W =
[[128 128 128 128 128 128]
 [123 113 133 133 132 120]
 [117 102 137 137 137 113]
 [117 102 137 137 137 113]
 [117 101 138 137 137 113]
 [128 128 128 128 128 128]
 [129 129 127 127 127 129]
 [119 108 136 135 134 116]
 [116 101 138 137 138 113]]
Rows and columns are counted from 1.
(1, 1) = 128
(7, 5) = 127
(5, 4) = 137
(3, 2) = 102
(2, 4) = 133
(9, 4) = 137
(2, 1) = 123
(2, 2) = 113
(6, 6) = 128
(6, 2) = 128
(9, 6) = 113
(3, 6) = 113
(8, 1) = 119
(4, 1) = 117
(5, 6) = 113
(9, 5) = 138
(3, 5) = 137
(8, 3) = 136
(5, 3) = 138
(1, 3) = 128

x =
[[104 119 121 125 155 147 134 107 144 115]
 [123 125 127 123 136 131 129 120 132 125]
 [139 142 142 133 118 123 133 131 133 143]
 [151 145 148 124 116 113 127 122 133 149]
 [116 122 125 123 145 137 131 112 139 122]
 [144 144 145 126 117 119 132 126 134 148]
 [105 120 121 122 153 146 134 108 144 119]
 [136 140 139 133 119 125 133 131 133 141]
 [136 140 139 133 119 125 133 131 133 141]]
Indices start at 1.
row 1 col 1 => 104
row 4 col 6 => 113
row 3 col 9 => 133
row 9 col 5 => 119
row 4 col 7 => 127
row 2 col 5 => 136
row 1 col 2 => 119
row 4 col 9 => 133
row 8 col 6 => 125
row 3 col 3 => 142
row 3 col 4 => 133
row 6 col 4 => 126
row 6 col 2 => 144
row 5 col 2 => 122
row 3 col 5 => 118
row 6 col 10 => 148
row 9 col 3 => 139
row 5 col 3 => 125
row 2 col 3 => 127
row 4 col 4 => 124
row 5 col 1 => 116
row 7 col 10 => 119
row 6 col 1 => 144
row 8 col 4 => 133
row 8 col 2 => 140
row 5 col 10 => 122
row 8 col 9 => 133

A =
[[141 143 143 120 124 138 129 138 141]
 [121 122 121 150 145 132 109 141 123]
 [141 142 142 121 124 137 128 137 139]
 [119 121 121 153 147 130 106 143 120]
 [143 146 147 119 122 139 129 140 142]
 [121 123 121 148 143 131 109 140 123]
 [120 122 121 150 144 130 108 142 122]
 [121 123 121 148 143 131 110 140 124]
 [144 146 146 119 123 140 129 140 143]
 [140 142 143 121 124 137 129 137 139]
 [140 142 142 121 123 137 129 137 140]
 [140 142 142 121 124 137 129 137 139]]
Rows and columns are counted from 1.
(1, 1): 141
(11, 6): 137
(8, 1): 121
(1, 6): 138
(3, 5): 124
(5, 7): 129
(10, 7): 129
(5, 9): 142
(2, 7): 109
(9, 6): 140
(12, 6): 137
(7, 5): 144
(10, 8): 137
(8, 2): 123
(1, 9): 141
(9, 8): 140
(12, 9): 139
(7, 9): 122
(7, 1): 120
(4, 9): 120
(9, 4): 119
(5, 3): 147
(2, 2): 122
(1, 5): 124
(9, 2): 146
(3, 7): 128
(7, 4): 150
(8, 8): 140
(9, 3): 146
(2, 5): 145
(9, 9): 143
(2, 4): 150
(5, 5): 122
(1, 8): 138

a =
[[102 151 121 110 146 146 140 112 145 130 134 156 133]
 [121 137 129 122 142 128 133 124 132 134 131 127 135]]
Rows and columns are counted from 1.
(1, 1): 102
(1, 2): 151
(2, 4): 122
(2, 2): 137
(1, 9): 145
(2, 7): 133
(2, 12): 127
(1, 6): 146
(1, 4): 110

B =
[[121 122 156 144 134 118 112 118 145 112 120 123 144 116]
 [138 144 124 107 122 143 137 147 124 137 137 131 118 112]
 [127 130 120 108 135 149 118 149 128 118 120 122 142 117]
 [130 145 130 108 133 140 121 125 131 121 125 146 143 150]
 [139 127 148 125 121 131 146 110 132 146 115 136 138 131]
 [142 121 151 125 129 127 148 116 117 148 136 135 115 139]
 [110 154 107 132 119 128 135 137 125 135 137 137 110 133]
 [131 135 104 130 135 142 127 136 128 127 151 122 148 133]]
Indices start at 1.
(1, 1) = 121
(3, 8) = 149
(6, 6) = 127
(7, 12) = 137
(4, 14) = 150
(8, 9) = 128
(6, 1) = 142
(6, 12) = 135
(8, 14) = 133
(1, 5) = 134
(2, 11) = 137
(8, 2) = 135
(7, 4) = 132
(1, 3) = 156
(8, 8) = 136
(5, 7) = 146
(5, 1) = 139
(3, 2) = 130
(7, 7) = 135
(5, 11) = 115
(6, 8) = 116
(5, 2) = 127
(8, 5) = 135
(6, 3) = 151
(2, 9) = 124
(6, 14) = 139
(2, 6) = 143
(4, 9) = 131
(6, 4) = 125
(3, 12) = 122
(1, 4) = 144
(2, 3) = 124
(2, 4) = 107
